[153, 139, 135, 127, 122, 123] result: 153, 122
[[129, 129, 134, 137, 118], [127, 129, 131, 124, 133], [123, 114, 125, 125, 157]] result: 157, 114
[102, 157, 115, 146, 140, 107] result: 157, 102
[[105, 129, 142, 141, 139, 133], [112, 127, 128, 130, 141, 111], [109, 134, 110, 132, 135, 114]] result: 142, 105
[135, 147, 101, 155, 109, 123] result: 155, 101
[[145, 103, 117, 151, 128, 136], [145, 119, 105, 124, 111, 129], [145, 122, 156, 120, 105, 125]] result: 156, 103
---
151  107  119  129  134   99  113 -> 134

106  121  125  122  141  114
102  115  143  130  123  114
-> 130

134  116  130  128  125  150
134  116  128  128  132  139
121  137  130  128  126  136
-> 128

127  128  127  129
136  104  156  139
129  127  127  128
-> 127

121  151  141  138  134 -> 141

139  133  154  107
140  143  148  105
101  151  123  123
-> 151
---
[[150 117 120 136 128 113 121]
 [109 126 131 103 125 141 117]
 [103 102 126 119 130 139 122]] value 130

[[109 135 151 108 145 144]
 [109 108 114 157 148 149]
 [109 150 107 107 136 137]] value 107

[[154 148 145 125 126 124 118]
 [139 139 133 145 131 130 136]
 [117 133 122 134 139 141 143]] value 139

[[148 114 108 111]
 [149 120 120 117]
 [129 143 113 144]] value 143

[[113 129 123 150]
 [121 120 115 129]
 [124 140 142 127]] value 140

[[124 123 124 137 148 150]
 [132 122 121 137 143 145]
 [131 118 120 129 130 128]] value 129

[[140 131 125 113 123 138 150]
 [117 120 134 143 123 131 107]
 [119 118 135 142 118 138 110]] value 118

[[134 104 128 132 137 132]
 [127 131 128 124 136 115]
 [143 124 128 138 136 139]] value 138

[[143 118 125 103 143 118 119]
 [148 129 127 131 135 118 115]
 [118 109 131 126 129 131 120]] value 129

[[116 123 149 111]
 [119 120 126 127]
 [124 150 139 137]] value 150
---
array([117, 153, 128, 123, 115, 138, 123]) Out: 115

array([[138, 138, 149, 138, 122],
       [139, 135, 145, 138, 123]]) Out: 145

array([[118, 129, 119, 120, 127],
       [147, 129, 124, 118, 128],
       [154, 128, 135, 134, 128]]) Out: 135

array([[133, 114, 123, 127, 120, 157],
       [132, 132, 122, 134, 128, 140],
       [126, 139, 125, 141, 120, 125]]) Out: 141

array([[136, 145, 112, 133],
       [142, 135, 103, 132]]) Out: 135

array([[136, 132, 127, 128, 136],
       [133, 130, 124, 126, 136],
       [152, 139, 138, 140, 141]]) Out: 138
---
[[106 113 114 120 157 133]
 [116 110 116 111 144 138]
 [117 107 129 110 125 121]] yields 157

[[106 147 128 113]
 [122 120 135 144]
 [106 153 130 126]] yields 128

[[125 112 120 108 113 135]
 [116 103 121  98 120 122]
 [117 104 135 105 117 124]] yields 113

[[137 111 125 115 127]
 [121 133 117 125 123]
 [118 152 140 151 132]] yields 115

[[124 102 146 128 121]
 [145 126 130 127 124]
 [156 133 125 129 127]] yields 128

[[141 128 145 149 124]
 [102 122 110 106 129]
 [133 125 145 148 122]] yields 149

[[140 143 133 121 116 131]
 [127 136 136 103 135 118]
 [123 136 145 117 123 127]] yields 116

[[107 120 109 131 141 130 133]
 [135 131 128 126 129 127 125]
 [154 141 138 122 125 126 119]] yields 130
---
[128 106 155 149 114 109 126] result: 109
[127 143 129 145 105] result: 145
[105 134 138 134 129 107 119] result: 107
[151 117 154 143 129 132] result: 129
[116 100 109 143 138] result: 143
[103 102 144 141] result: 144
[137 150 141 117 122 132 112] result: 132
[156 127 105 108] result: 105
[131 154 150 155 120] result: 155
[140 122 148 154] result: 148
---
[[146 133 152 117 153 124 122]
 [104 111 126 119 129 134 111]
 [139 150 145 134 132 147 152]] yields 133

[[148 150 129 128 136]
 [109 108 126 128 122]
 [126 126 111 138 149]] yields 150

[[133 156 119 133]
 [117 113 118 108]
 [113 111 116 107]] yields 156

[[117 133 131 127 119 142 129]
 [127 132 128 134 130 128 106]
 [135 126 133 131 132 122 129]] yields 133

[[140 118 116 157]
 [121 126 141 127]
 [127 130 126 123]] yields 118

[[149 118 132 140 131 136]
 [151 130 142 130 125 129]
 [153 125 141 134 127 130]] yields 118

[[123 145 114 116 128 129]
 [128 102 132 127 141 143]
 [152 125 149 147 135 118]] yields 145

[[107 115 104 109 132 115]
 [126 124 129 133 120 124]
 [106 114 104 107 132 114]] yields 115

[[124 101 143 117 144 126]
 [126 142 139 137 146 123]
 [128 122 127 123 131 116]] yields 101

[[120 125 146 122 149]
 [131 123 144 129 150]
 [136 132 106 135 101]] yields 125
---
[[127 127 128 127 131 124 130 128]
 [121 117 128 123 122 149 123 139]
 [127 123 129 126 124 136 128 129]
 [138 141 133 132 136 106 134 109]
 [125 122 127 128 126 137 123 137]
 [131 131 129 127 130 125 128 124]
 [131 128 132 130 128 125 131 120]
 [121 120 125 125 126 137 124 139]
 [131 135 129 132 133 109 134 117]
 [132 128 131 130 127 126 131 121]] ==> 139

[[112 131 115 130 123 127 156 128 121 129 129 132 124 133 135]
 [134 122 133 123 136 130 109 127 134 125 126 129 121 119 124]
 [133 121 132 122 136 132 109 127 135 125 126 131 118 119 125]
 [124 129 125 129 127 127 134 128 127 128 128 129 127 129 130]
 [126 137 126 136 118 124 148 130 121 132 131 123 143 141 130]
 [136 125 134 125 133 129 110 128 133 126 127 127 127 123 124]
 [134 127 133 127 129 129 118 128 130 127 128 126 129 127 125]
 [133 135 131 134 121 125 133 129 124 130 130 122 142 136 127]
 [133 126 132 126 130 129 118 127 131 127 128 127 128 126 126]
 [121 126 123 126 129 129 134 127 128 127 127 132 121 126 131]
 [129 129 129 128 128 128 128 128 127 128 128 127 129 129 128]
 [133 124 132 125 133 130 114 127 132 127 127 129 124 122 125]] ==> 124

[[140 126 106 142 146 140 148 133]
 [148 128 144 152 120 145 117 150]
 [145 129 150 141 109 104 108 121]
 [150 117 131 137 139 112 124 109]
 [119 104 108 138 134 144 116 143]
 [140 138 147 147 137 153 137 136]
 [137 150 119 134 131 116 107 139]
 [118 134 127 131 121 128 138 140]] ==> 150

[[113 130 123 131 120 102 125 128 132 142]
 [114 132 123 131 118 102 123 127 135 142]
 [117 116 122 133 125 107 131 129 129 135]
 [113 122 124 132 124 105 129 130 129 139]
 [138 100 122 123 118 129 117 124 131 146]
 [115 131 122 130 117 101 122 125 140 139]] ==> 142

[[139 129 113 130 136 125 119 136 120 138]
 [115 131 116 116 126 120 145 132 134 129]
 [130 138 128 128 123 121 129 133 131 128]
 [120 149 110 115 119 106 146 142 139 132]
 [139 123 139 138 130 136 113 123 122 127]
 [121 140 119 119 122 115 141 135 136 129]
 [136 118 136 137 134 139 115 122 121 128]] ==> 129
---
135  125  120  149 -> 120
153  146  152  132  130 -> 132
128  101  107  138  117  124  139 -> 124
112  105  108  129  117  131 -> 117
104  108  121  118  145 -> 118
125  127  111  122  134  105 -> 134
142  142  153  116  126 -> 116
120  117  109  104  101 -> 104
138  142  154  137  126  101  117 -> 101
---
134	114	119	116	117	152	129 --> 129

135	136	118	107	138	117	154 --> 136

151	143	112	125
114	119	113	134
--> 134

118	126	128	124	129	133
152	129	129	139	128	119
125	131	127	108	124	125
--> 133

105	108	116	122 --> 108

128	104	116	99	145	142	102 --> 128
---
[[149 121 120 140 130 130]
 [115 129 136 137 125 131]
 [149 126 115 140 127 125]] >> 130

[[127 122 124 121 118 125]
 [131 132 129 152 118 103]
 [139 130 129 113 124 138]] >> 125

[[123 118 143 136]
 [116 125 140 130]
 [140 138 103 139]] >> 136

[[144 115 133 117]
 [126 149 127 114]
 [138 156 120 108]] >> 117

[[130 126 126 125 129 128]
 [128 127 126 127 128 128]
 [144 130 149 130 141 133]] >> 128

[[148 119 128 132 128 123 128]
 [131 120 131 124 148 136 131]
 [128 128 130 127 107 121 121]] >> 128

[[134 127 122 156 119]
 [129 111 130 102 119]
 [120 131 136 146 129]] >> 119

[[133 121 134 140 131]
 [119 124 106 129 133]
 [123 130 105 137 127]] >> 131

[[123 129 128 127]
 [113 120 115 138]
 [153 120 136 121]] >> 127

[[151 128 137 115 155]
 [122 110 152 107 121]
 [135 121 142 112 136]] >> 155
---
[[121 150 122 112]
 [133 105 143 125]] ==> 143

[[131 130 126 131 128 133 129]
 [153 141 125 122 137 145 126]] ==> 125

[[117 128 105 112]
 [125  99 130  99]] ==> 130

[[140 141 105 128 148]
 [149 122 109 147 125]] ==> 109

[[115 121 111 123 101 149 133]
 [109 126 111 136 129 135 123]] ==> 111

[[126 134 124 131]
 [133 154 113 139]] ==> 113

[[139 130 145 137]
 [151 137 126 146]] ==> 126

[[103 135 117 113]
 [118 131 116 125]] ==> 116

[[123 125 127 106 144 134]
 [113 120 132 147 117 128]] ==> 132

[[106  99 141 117]
 [115 132 109 118]] ==> 109
